One turn moves each row of this set onto another row. After a few examples, where does it send each row asked below?
Tipu: -2.12,-2.19,-2.39,0.73,-0.88,0.46,-2.39,-0.62,-0.73,1.90,0.52,-1.27
dazip: 0.84,0.10,1.71,1.39,1.42,-4.64,-0.93,-1.93,0.53,2.74,1.32,1.69
Kelat: -1.79,-2.23,1.41,0.49,1.24,-2.89,-0.56,-2.84,-2.57,-2.22,-0.70,1.64
lufon: -3.25,-2.31,1.21,0.33,1.79,-1.56,-0.36,-2.85,-2.21,-2.34,-0.16,1.38
kitak: -1.14,-2.52,-2.50,1.19,-1.49,0.87,-1.05,-0.09,-1.77,2.27,0.11,0.09
fav: 0.56,-0.24,1.29,1.31,1.54,-3.72,-0.02,-2.92,0.36,3.20,2.38,2.46
rados: 0.40,-1.81,2.39,-0.16,3.42,0.83,-1.06,-0.89,0.32,1.37,3.11,-1.48
noz: -0.43,1.54,0.27,3.55,-0.06,-1.99,1.28,0.41,-2.29,0.33,-1.11,-0.10
birum: -2.44,-1.75,-3.27,1.07,-0.88,-1.10,-2.06,-1.56,-1.30,1.61,-0.35,-0.55
vuf: -1.12,2.33,1.54,1.10,0.42,-1.68,0.91,0.64,-3.48,-0.72,0.13,-0.84
defuv: -1.13,1.79,-0.06,1.95,0.75,-2.37,2.10,0.63,-3.45,-0.37,-0.40,-0.12
ponam: -3.22,-1.79,-1.80,-0.10,0.26,1.42,-1.22,-1.18,0.05,1.67,0.06,-1.00
nerez: -2.36,-1.93,0.82,-0.46,2.13,-3.17,-0.27,-2.96,-2.03,-2.57,-0.27,0.86
des: -1.81,-2.62,1.24,-0.21,2.10,-2.72,-0.45,-2.86,-2.01,-2.63,-0.20,1.31
Nudal: -0.49,-1.39,-1.80,1.83,1.34,-0.67,-1.37,-0.76,-1.54,-0.98,5.18,2.60
Tozil: 0.25,-1.17,-2.56,0.54,1.39,-0.39,-0.83,-1.00,-1.71,-0.46,5.38,1.82
vev: -0.89,-2.38,-2.19,1.50,1.43,-0.26,-1.09,-1.11,-1.19,-0.90,5.07,2.05
goba: -0.31,-1.19,1.16,0.35,4.41,-0.41,0.25,-0.37,0.44,2.83,2.17,-2.31
betod: -1.40,1.62,0.95,1.65,-0.29,-1.71,1.76,-0.14,-2.03,-0.74,0.26,-2.40
Basen: 0.36,0.12,1.05,0.58,1.09,-3.86,-0.65,-3.02,0.44,2.84,2.31,2.37
Pezi: -0.22,-1.81,-1.62,1.26,0.93,-0.43,-2.13,-0.72,-1.84,-1.08,4.86,2.36
rali: 0.53,0.52,1.42,0.32,1.89,-4.17,-0.60,-2.43,0.33,2.83,2.70,2.10
tupet: -1.77,-1.85,-1.35,-0.40,-0.72,1.07,-1.18,1.62,-1.42,2.02,0.39,0.10
pofi: -0.37,1.96,0.91,1.69,1.58,-2.04,2.60,0.74,-3.33,-0.15,0.34,1.41
megib: 1.90,0.23,1.33,-0.58,4.23,0.48,-0.21,0.46,-1.36,1.36,2.20,-1.21
lunur: 0.50,-0.66,0.61,1.40,4.41,0.06,0.02,-0.57,-1.85,3.59,1.61,-1.85
mulik: 0.80,-1.01,2.68,0.01,3.94,0.72,0.47,-0.21,-0.44,2.30,2.60,-1.25

vuf goes to goba
rali goes to vev
Basen goes to Nudal
Now find these:
megib goes to ponam
mulik goes to Tipu
pofi goes to rados
Pezi goes to nerez
betod goes to lunur
Tozil goes to lufon

